In the data rows, the value 128 means zero.
Some points, each followed by its number:
[ 91 132 110 142 129 128 144 105  95 142 123  74  91 144 131 182] 0
[ 98 135 104 219 236 136  95 129 129 182 123 166 121  94 117 194] 1
[125 255 255   0   0   0  54  72 190  15  75 155  46  34 221   0] 2
[121 117 112 125 110 134 146 118 101 137 128  80 108 159 121 158] 3
[ 92 150 137 121 113 108 122  95 106 127 115  80  78 122 139 148] 4
[104 101  57 239 236 171 135 134  98 189 134 108 135 147 100 255] 5
[139 167 161 123 140 101  92 128 172 119 112 183 137  82 151  78] 6
[140  84 115  36   0 148 213 115  82  77 138   7 126 208 125 120] 7
[134 126 147  63  46 116 148 126 112  93 134  86 118 149 132  89] 8
[129  99 104  97  73 149 180 122  87 112 133  54 130 187 123 147] 9
[134 142 161  86  81 105 117 127 143  97 124 138 122 119 143  81] 10
[128 121 119 122 119 133 146 124 104 123 137 101 121 149 119 137] 11
[100 161 140 136 131 106 104 117 126 134 112 115  99 109 136 135] 12
[162 137 151 181 231 122  65 168 200 165 122 255 181  65 128  89] 13
[ 56 183 147 165 162  82  74  79 111 149  97  96  42  85 159 174] 14
[ 44 201 141 189 195  90  71  74 120 157  96 108  42  67 160 188] 15
[144 121 126 152 165 138 109 151 153 136 139 193 153 107 118 113] 16
[119 255 255   0   0   0  51  79 190  18  91 157  46  32 216   0] 17
[180 130 142 198 251 143  60 182 222 173 132 255 203  53 122  82] 18
[159 157 163 166 207 105  47 161 215 145 124 255 178  53 136  57] 19
[157 101 140  37   8 131 179 137 106  74 136  64 145 179 129  74] 20
[146 109 128  51  31 134 177 128 107  82 138  58 137 174 125 104] 21
Which three points above are nearest to each new point, looking only along the 3 directions in which the numbered points spread most? Their numbers follow each, nearest first.
[ 88 136 104 155 148 132 136 101  94 142 118  62  86 140 130 194] -> 0 3 4
[143 115 118 157 177 150 131 140 136 140 129 166 155 128 114 147] -> 16 11 12
[112 165 157 116 117  98 104 109 143 125 114 135  98 101 147 109] -> 12 10 6
[ 95 154 136 145 152 107 111 111 120 132 112 118  98 107 142 144] -> 12 4 0
[108 147 132 164 165 112  97 124 136 153 118 143 111 103 136 147] -> 12 16 4
[157 120 140  88  98 125 136 148 152 109 141 153 161 128 127  66] -> 10 8 6
[131 171 185  62  75  78  95 114 156  91 118 155 103  92 157  47] -> 10 6 8
[165 105 128 123 134 145 136 152 146 126 142 174 174 130 115 103] -> 16 11 10
[131 149 150 129 140 119  98 130 154 124 122 173 133  97 138 102] -> 6 16 12
[140 141 155  86  83 114 128 118 136 102 125 126 124 126 138  83] -> 10 8 11
[152 183 195 144 190  89  39 149 216 127 117 255 154  31 151  36] -> 19 13 6
[123 147 137 122 125 110 128 114 131 122 118 110 112 118 138 124] -> 12 11 4
[107 144 136 140 144 109 109 119 123 136 113 126  99 118 138 141] -> 12 4 11
[163  89 112 112 117 160 155 154 136 121 147 140 169 153 104 109] -> 11 16 3
[ 85 141 110 153 131 122 132  97  86 140 114  57  79 141 138 187] -> 0 4 3
[123 144 142  95  99 112 118 114 134 103 120 120 113 127 142 102] -> 10 12 11
[160  42  66 115  93 195 213 159  87 124 163  63 172 220  87 169] -> 9 3 11
[152  73 100  48  10 158 214 129  78  86 144  16 137 217 111 122] -> 7 21 20
[147 125 140 103  90 131 141 135 139 109 133 139 143 133 123  99] -> 10 11 8
[149 119 133 128 135 134 124 149 143 130 133 161 150 115 122 103] -> 16 6 11
[ 69 175 112 255 255 113  58 108 132 209 106 170  84  71 139 232] -> 1 15 14
[140  89  97 100  84 157 179 140  99 117 151  70 142 181 104 143] -> 9 3 11
[149 100 123  66  39 137 178 130 103  95 145  64 134 171 117 102] -> 21 20 8
[148 114 123 117 119 139 142 137 135 125 137 143 153 135 118 114] -> 11 16 10
[172  88 115 135 152 153 139 159 141 143 152 178 178 145 104 118] -> 16 11 3
[110 145 136 143 145 113 106 111 130 139 114 138 112 108 140 139] -> 12 4 11
[ 83 134  88 250 255 154  89 117 122 194 120 162 108  98 120 231] -> 1 5 15
[134  70  76 125  94 169 200 132  65 128 143  29 146 202 101 187] -> 9 3 11
[111 139 121 183 195 128 100 131 128 156 121 160 123 102 128 164] -> 1 16 12
[ 86 148 103 188 182 127 120 100 111 158 118  89  87 114 136 205] -> 0 14 12
[146  67  89 119  95 178 191 149  95 113 150  76 166 192 102 152] -> 9 3 11
[158 115 140 100  97 131 138 142 143 112 133 149 156 135 125  87] -> 10 11 8
[139 129 136 134 144 136 110 141 149 128 131 164 151 110 131 108] -> 16 6 12
